Questions about the matrix below.
1) Find the minimum.
2) Find the entry just left of 25.
3) Find the entry just left of 44.
4) Find the largest entry.
[[87, 41, 40, 52, 59, 52, 54, 21, 34], [79, 33, 30, 62, 56, 17, 39, 41, 25], [86, 34, 35, 58, 59, 27, 44, 33, 28], [89, 37, 38, 55, 60, 39, 50, 26, 31], [56, 33, 19, 68, 45, 13, 31, 55, 24]]
1) 13
2) 41
3) 27
4) 89

Questions about the table below.
1) Which number is the entry just left of 18.2?
2) Which number is the last entry, reading row by row?
3) Which number is the entry in the bottom-left corner?
4) Which number is the largest entry in the last column?
5) Which number is the 2nd entry on the diagonal from the top-right corner?
6) Which number is the entry in the top-left corner?
7) Which number is the entry directly above 6.7?
8) Which number is the entry directly above 2.5?
[[ 1.3  3.0  4.4 19.9  7.1  4.1  1.6 30.4 82.0 20.7  3.8  9.5 21.1 19.5]
 [ 0.4  3.4 20.3 13.4 16.7  0.9  1.4 17.8 76.0 34.0  2.7 11.2 13.4 12.6]
 [ 1.8  2.7  2.2 21.7  4.6  6.9  1.5 35.1 78.6 15.7  4.1  8.3 23.5 21.6]
 [ 1.3  3.0  4.1 20.1  6.7  4.4  1.6 31.0 81.7 20.1  3.9  9.4 21.4 19.8]
 [ 1.8  2.7  2.2 21.6  4.6  6.8  1.5 35.0 78.7 15.8  4.1  8.4 23.5 21.6]
 [ 0.5  3.4 19.6 14.0 16.4  1.1  1.4 18.9 78.0 33.7  2.8 11.2 14.2 13.3]
 [ 1.9  2.5  1.5 21.9  3.6  7.5  1.5 35.7 75.5 13.5  4.1  7.7 23.8 21.9]
 [ 1.0  3.2  6.4 18.7  8.7  3.1  1.6 27.8 82.7 23.7  3.6 10.1 19.6 18.2]
 [ 1.4  3.0  4.0 20.2  6.6  4.4  1.6 31.1 81.7 19.9  3.9  9.4 21.5 19.8]
 [ 1.1  3.2  6.3 18.8  8.7  3.1  1.6 27.9 82.7 23.5  3.6 10.1 19.7 18.3]]
1) 19.6
2) 18.3
3) 1.1
4) 21.9
5) 13.4
6) 1.3
7) 4.6
8) 3.4

Read these off the table that follows.
1) Give the entry just left of the smallest entry.
2) Give the entry just left of the largest entry.
3) Give the entry just left of -31.1.
4) Give the first entry in reading order.
((16.7, -21.9, -3.5, 60.4, -16.4, -9.5, 1.6, -3.8), (-1.9, 41.2, -28.3, -2.2, 29.6, -31.8, -17.3, 9.0), (16.0, -27.5, 9.2, 47.5, -21.4, -3.8, 1.0, -31.1), (-3.1, 45.8, -18.1, -18.2, 28.3, -20.9, -23.1, -15.5), (2.4, 28.2, -31.6, 21.0, 22.8, -34.6, -10.4, 26.5), (-0.9, 41.2, -4.8, -22.4, 18.7, -3.3, -26.6, -38.9))
1) -26.6
2) -3.5
3) 1.0
4) 16.7

Questions about the table below. Counting starts at 0.
1) What is the entry in the bottom-left corner?
2) What is the entry in row 0 and column 2?
3) What is the entry at row 2, column 2?
4) What is the entry in the top-right corner?
5) What is the entry at row 0, column 0?
6) What is the entry in row 0 and column 1?
7) What is the entry directly above the largest entry?
8) What is the entry in row 1 and column 1?
-12.79,-30.11,-12.21,-10.08,-3.46,-19.33,-3.52,-4.23,-22.10,-3.46,-10.27
-23.28,-29.71,1.76,8.22,-6.65,-24.23,-7.41,-3.46,-2.68,-0.26,-8.06
-3.46,-14.90,-3.46,-3.46,2.11,-16.03,-3.46,-7.17,4.19,-2.89,-1.88
-10.70,-20.39,-2.61,-11.70,-17.34,-3.46,4.39,-5.63,-3.46,-0.14,-13.32
17.76,12.96,-26.74,-8.45,6.73,3.82,-3.46,6.79,-9.64,-3.81,12.47
-15.51,-24.89,-10.22,10.94,1.64,-25.49,-19.48,-5.21,-3.22,0.24,2.76
-3.46,-3.46,6.43,9.44,-4.82,-3.46,-5.14,-10.25,2.06,-1.47,-8.52
12.41,4.79,-3.46,0.57,11.97,-5.55,-26.57,6.44,-6.68,-3.04,16.67
13.23,6.05,-30.07,-0.12,11.75,-3.46,-26.81,-3.46,-6.70,-3.18,16.81
16.74,8.96,-26.02,-16.48,-1.55,5.67,-3.46,-3.46,-16.76,-3.46,-3.46
-3.46,-19.77,-25.25,2.50,-3.46,-3.46,-22.87,1.22,-13.18,-3.46,7.17
-18.32,-23.78,-2.74,11.24,0.10,-22.87,-13.56,-7.12,-0.03,-0.89,-1.94
1) -18.32
2) -12.21
3) -3.46
4) -10.27
5) -12.79
6) -30.11
7) -10.70
8) -29.71

array([[-0.4,  0.7, -0.6,  1.5, -0.2,  0.7, -1.4,  1.0, -1.7, -0.7, -0.4,
         0.9, -2.2,  0.1, -0.9],
       [-1.7, -1.0,  1.4, -1.7, -0.3, -1.4, -0.1, -1.0,  1.6, -0.5,  1.4,
        -1.6,  1.3,  1.1, -0.5],
       [ 0.7, -1.5,  2.6,  1.6, -1.6,  0.8,  0.9,  3.1,  1.2, -0.9,  0.4,
         0.9, -1.4,  1.6, -2.9],
       [-1.8,  0.0,  2.2,  0.0, -1.7, -1.2, -0.9, -1.7,  1.2, -0.1, -0.2,
         0.0, -1.7,  0.9, -0.9],
       [ 0.6,  0.6, -0.9,  1.3,  0.6, -0.5,  0.3, -1.6, -0.4, -0.1, -0.8,
        -0.4, -2.2, -0.1,  1.0],
       [-1.4, -0.7,  1.2, -1.3, -0.2, -1.1,  0.8, -1.4,  1.7, -0.8,  0.4,
        -1.9,  0.8,  0.8, -0.3],
       [-0.7, -0.2,  2.5,  1.6, -0.4,  0.3, -1.4,  3.1, -1.4, -0.9,  1.4,
         0.9, -2.0,  1.6, -2.8]])
The minimum is -2.9
The entry just left of the smallest entry: 1.6
What is the entry just right of 1.7?
Answer: -0.8
The entry at the centre: -1.7
The entry just right of the centre entry: 1.2
The entry just right of 1.1 is -0.5
What is the entry just right of -1.8?
Answer: 0.0

B = [[6.5, -14.8, -17.1, -2.6, -3.1, -4.4, -3.2, -11.2, -3.5, -4.7, 4.9, -4.2, -7.8], [-10.5, 6.5, 2.7, -7.7, 9.2, 8.5, 17.1, -1.9, 1.7, 0.6, 5.9, -5.4, -3.6], [-2.5, -17.6, -15.1, -7.9, 4.6, 6.5, -9.0, 1.5, -6.8, -13.4, -20.6, -20.2, -20.2], [-14.0, -6.2, -2.5, -5.6, -2.8, 3.4, -5.3, -8.7, 0.1, -6.6, -3.7, -8.2, -14.1], [-13.3, -1.7, 2.3, -2.0, -6.5, -16.9, -14.1, -3.9, -15.1, 1.6, -13.0, -4.1, 6.3], [2.5, -0.7, -3.1, -5.4, 0.9, 5.3, -4.4, 0.6, -8.8, -1.5, -21.5, -1.0, -11.0], [-2.6, -7.1, -12.6, -6.8, -7.1, 5.4, -2.4, 0.8, -20.8, -12.1, -12.0, -6.8, -5.4], [-11.9, -5.7, -13.5, 4.6, -8.3, -6.8, -18.1, -6.4, 4.7, -9.2, -10.4, -7.0, 2.6], [-16.5, -3.2, -16.3, 7.0, -5.3, -0.8, -12.5, -8.0, 10.6, -13.9, -3.8, -20.9, -12.6]]
Which number is the entry just right of the largest entry? -1.9
The entry just left of -1.0 -> -21.5
Which number is the entry just left of the largest entry? 8.5
The entry at the centre is -14.1
The entry just right of the smallest entry: -1.0
The first entry in reading order is 6.5
Which number is the entry just left of -5.6? -2.5
Which number is the third smallest entry? -20.8
The entry just right of -7.9 -> 4.6
Which number is the entry just left of -8.8? 0.6
Which number is the 3rd largest entry? 9.2
The entry just left of the smallest entry is -1.5
Which number is the entry just right of -12.1? -12.0
The entry just right of 2.3 is -2.0
The entry just right of -13.0: -4.1
The maximum -> 17.1
